In the data rows, 128 means zero.
Some points, one per row:
[119 114 123 135 194 117 201  33]
[111 141 112 151  83 149  93 188]
[149 133 160  51 156 105 132  77]
[122 139 128 142 105 145 101 179]
[127 125 125 145 111 131 114 149]
[122 115 125 135 118 126 113 165]
[154 143 122 148 136 128 121 172]
[113 113 111 132  94 118 125 173]
[120 114 110 120  88 157  58 151]
[143 152 119  95 120 127 138 135]
[116 152 114 165  92 152  85 191]
[140 128 120 156 105 134  97 171]
[132 123 120 117 194 135 189  24]
[134 125 118 133 120 135  98 165]
[144 124 136 118 112 134 119 143]
[131 114 139 140 103 131 106 159]
[130 109 148  86 208 130 208  13]
[109 137 116 157 182 116 134  20]
[117 120 148  89 171 145 194  25]
[110 137 122 163 100 130  88 186]
[114 134 122 145 106 123 127 151]
[133 154 136 131 108 153 121 141]
[115 121 124 151 106 130 103 160]
[114 129 144 159 193 124 191  50]
10 more points follow, each with its number after it:
[143 170 152 124 116 137 104 183] 0
[128 128 122 143 112 115 108 148] 1
[130 132 137 163  71 185  93 189] 2
[131 115 126 108 176  95 163  57] 3
[130 138 113 147  98 152 103 181] 4
[ 84 143 104 126 112 126  70 161] 5
[127 131 127 138 112 122 110 153] 6
[118 121 109 133 111 123 110 154] 7
[138 142 122 160  97 135  79 194] 8
[109 114 156 111 187 140 182  22] 9
Which three of these numbered points are nearest to each point below, ignoring the 2 directions in which the first points spread most? Their numbers follow each, nearest first.
[168 130 164  35 161 128 151  62] > 8 6 4
[ 98 192 148 122 187  76 196  77] > 0 6 1
[127 137 130 138 176 147 178  75] > 4 8 6
[150 125 146 103 161  93 161  55] > 1 6 3
[151 115 153 132  60 164 101 152] > 2 9 4
[139 128 130  95 209 139 203   2] > 4 8 6
[120 136 118 153 103 132  98 176] > 6 1 8
[144 126 162 149 109 162  93 154] > 2 9 8
[164 115 162  46 140 106 134  88] > 1 6 3
[118 132 125 146 108 125 109 163] > 6 1 7
[104 119 148 145  90 153  89 177] > 9 6 2
[ 88 164 109 123 125 148  58 163] > 5 9 7
[104 113 132 122 113 154 102 144] > 9 7 4
[117 135 121 149 106 129 111 167] > 6 1 7
[128 114 130  75 172 122 190  22] > 7 6 1
[137 150 141 130 125 119 134 156] > 0 6 8
[127 127 135 125 116 131 113 150] > 6 1 8
[ 99 157 105 135 116 143  65 143] > 5 7 9
[121 128 167 130 111 155 109 162] > 9 2 4
[143 139 100 130 188 157 189  85] > 4 8 7
[116 130 114 117 121 123 116 155] > 7 6 1
[124 142 120 147  93 134  96 184] > 6 4 1
[169 129 161  33 162 125 157  60] > 8 6 4
[135 110 138 109 165 112 169  51] > 1 6 7
[149 100  91 101 124 100  78 151] > 3 7 1
[136 116 135 104 213 135 211   5] > 4 8 6
[141  75 107 105  95 134 118 138] > 7 1 3
[ 90 106 114 115 161 104 200  18] > 7 1 3
[103 132  99 142  96 137 115 175] > 7 4 6
[109 134 126 148 120 127 108 149] > 6 1 7
[110 109 127 126 117  88 112 135] > 3 1 7
[148 117 133 136 170 101 157  53] > 1 3 6
[140 135 129 107 188 135 198  25] > 4 8 6
[121 126 135 126 162 108 157  56] > 1 6 3
[117 126 102 140 124 129  96 176] > 7 3 6
[137 117 111 146 104 151 122 165] > 4 7 6
[127 132 124 133 110 130 109 154] > 6 1 7
[132 132 135 116 215 138 209   6] > 4 8 6
[119 137 116 148  97 149  94 185] > 4 6 8
[165 126 161  35 160 130 140  74] > 8 6 4
[110 124 101 135 128 100  91 160] > 3 7 1
[160 140 137 111 192 121 184  30] > 8 4 6
[135 118 135 107 201 141 193  15] > 4 8 6
[133 142 129 141 118 141  76 172] > 8 6 4
[163 134 155  34 174 128 158  61] > 8 4 6
[140 136 130 111 209 131 217  13] > 4 8 6
[176 130 152  25 151 126 148  82] > 8 4 6
[107 146 104 107 100 114 126 175] > 7 6 3
[162 129 159  40 163 128 156  63] > 8 6 4
[138 139 117 171 127 135 107 196] > 8 4 6
[133 120 132 112 197 132 196  14] > 4 6 8
[120 139 112 163  97 146  90 187] > 4 6 8
[138 156 117 156 102 146 123 172] > 4 8 0
[156 123 120  79 189 144 179  37] > 4 8 7
[123 147 140 147  76 148  82 190] > 9 6 8
[144 123 142  82 185 130 189  24] > 4 6 8
[147 105 108 143 116 108 110 152] > 3 1 7
[116 137 121 159  97 136  88 182] > 6 1 8
